In the data rows, zero lies at 4.5, halfway between 4 and 5.
Here are some numbered points:
5 3 4 5 2 6 4 5 3 4 5 6 2 5 3 4 5 5 5 4 3 3 4 5 4 5 4 6 6 4 5 0
4 3 3 4 2 1 2 3 6 0 4 1 4 5 5 6 3 3 6 5 2 5 3 5 7 4 7 7 7 5 4 1
2 4 6 5 4 5 6 4 3 5 3 4 4 7 2 6 3 8 6 6 2 5 4 6 4 8 4 4 6 8 4 2
6 5 5 4 4 4 5 4 4 3 4 2 6 6 2 2 7 4 5 4 3 6 5 6 4 4 4 3 6 8 7 3
6 3 5 1 4 6 8 3 3 5 5 3 3 3 5 4 5 5 4 6 2 5 3 2 5 5 5 2 3 3 6 4
6 5 5 3 6 5 5 7 2 7 5 4 4 5 7 5 6 4 2 4 6 6 4 4 4 5 5 8 4 2 7 5
6 2 4 2 2 6 6 3 3 3 5 4 2 4 3 6 3 4 5 5 1 3 4 3 4 3 4 5 5 2 5 6
5 6 5 3 6 6 6 3 5 2 4 4 3 4 7 4 4 4 3 4 4 5 6 4 5 3 4 4 4 3 3 7
4 3 3 4 1 4 2 4 6 2 4 2 5 5 5 5 4 3 6 4 2 5 3 5 6 5 7 8 7 5 4 8
6 3 5 5 3 4 4 7 5 6 6 7 6 3 6 5 7 4 4 6 6 6 3 7 8 8 5 8 4 4 4 9
2 3 6 7 6 2 3 3 6 7 5 4 3 6 6 6 3 8 3 5 7 1 2 7 4 4 4 2 1 2 6 10
5 4 7 2 7 4 5 6 4 7 5 6 5 4 9 5 5 3 2 4 5 4 7 6 9 3 4 4 1 1 5 11
4 4 4 3 3 6 6 3 4 6 4 2 6 4 5 6 3 4 5 4 3 6 3 3 2 6 5 4 4 3 6 12
2 6 5 2 3 5 3 5 5 4 4 5 2 5 4 3 6 5 3 5 7 3 3 5 6 3 6 5 2 4 5 13
6 7 5 4 5 2 5 4 4 3 5 9 4 3 4 4 3 3 7 4 6 5 8 5 5 2 4 0 2 4 1 14
Which point above is nearest to each new point? Its number follows each.
8 1 2 6 3 5 4 6 5 5 7 5 5 3 3 4 6 5 4 4 4 4 3 2 6 3 5 7 5 3 6 0
8 4 7 6 5 4 7 4 5 5 6 4 9 4 6 5 5 4 7 6 4 9 5 9 8 9 4 7 5 5 6 9
3 6 5 6 5 4 4 2 6 5 2 2 5 5 5 2 6 5 3 4 5 4 4 5 2 5 5 1 5 8 4 3
3 7 6 2 3 7 6 5 3 1 2 8 1 5 5 3 4 3 4 4 4 5 7 6 8 4 4 7 6 3 2 7
7 6 5 4 6 3 4 4 4 4 5 9 5 3 4 3 4 3 6 3 6 4 8 5 4 1 4 0 2 4 2 14
7 5 7 5 6 4 7 5 4 5 5 4 9 4 6 5 5 4 6 6 3 9 5 8 8 8 3 7 5 6 6 9
1 4 2 2 4 6 3 5 5 4 6 3 5 3 1 5 3 6 5 7 6 2 2 2 7 4 7 6 3 4 3 13
6 3 4 8 8 1 3 6 5 8 7 7 5 3 3 5 5 6 4 5 7 2 4 3 2 4 4 3 3 5 4 10
6 5 4 6 8 1 6 1 6 1 6 3 4 6 4 7 1 4 6 6 5 4 6 5 1 1 4 3 2 2 5 7
1 5 2 2 4 6 3 5 5 5 5 2 5 4 3 4 4 5 4 5 6 3 3 2 6 3 7 6 4 5 4 13
6 3 4 6 0 7 2 7 3 7 3 6 3 3 3 3 8 4 2 3 4 5 3 6 3 8 5 9 8 5 5 0
6 5 4 6 7 6 8 2 6 5 4 4 5 2 4 5 2 5 3 5 5 3 7 3 2 5 3 4 4 3 2 7
1 4 6 4 4 5 6 4 3 5 2 4 3 7 2 5 4 7 6 5 3 5 4 6 2 8 4 3 6 9 5 2
6 3 5 4 2 8 6 5 3 5 5 6 3 5 2 3 5 6 5 5 4 3 4 4 5 5 3 5 5 4 5 0
6 1 6 3 5 5 8 6 2 8 7 5 4 3 3 7 5 6 3 8 3 4 4 4 5 8 3 5 3 4 6 4
7 6 5 4 5 3 4 4 5 4 5 9 5 2 3 2 4 3 6 4 7 4 8 4 5 1 4 0 3 4 2 14
3 3 5 5 4 4 6 5 2 7 3 4 3 7 2 5 5 7 6 4 3 5 4 5 2 8 3 3 7 9 5 2
2 7 3 2 2 6 3 5 5 3 4 5 2 5 4 4 4 5 5 4 6 4 3 4 6 2 6 6 4 3 4 13
7 7 5 4 7 3 4 4 5 4 5 8 4 3 5 3 4 3 6 2 7 4 8 5 3 1 3 0 2 3 2 14
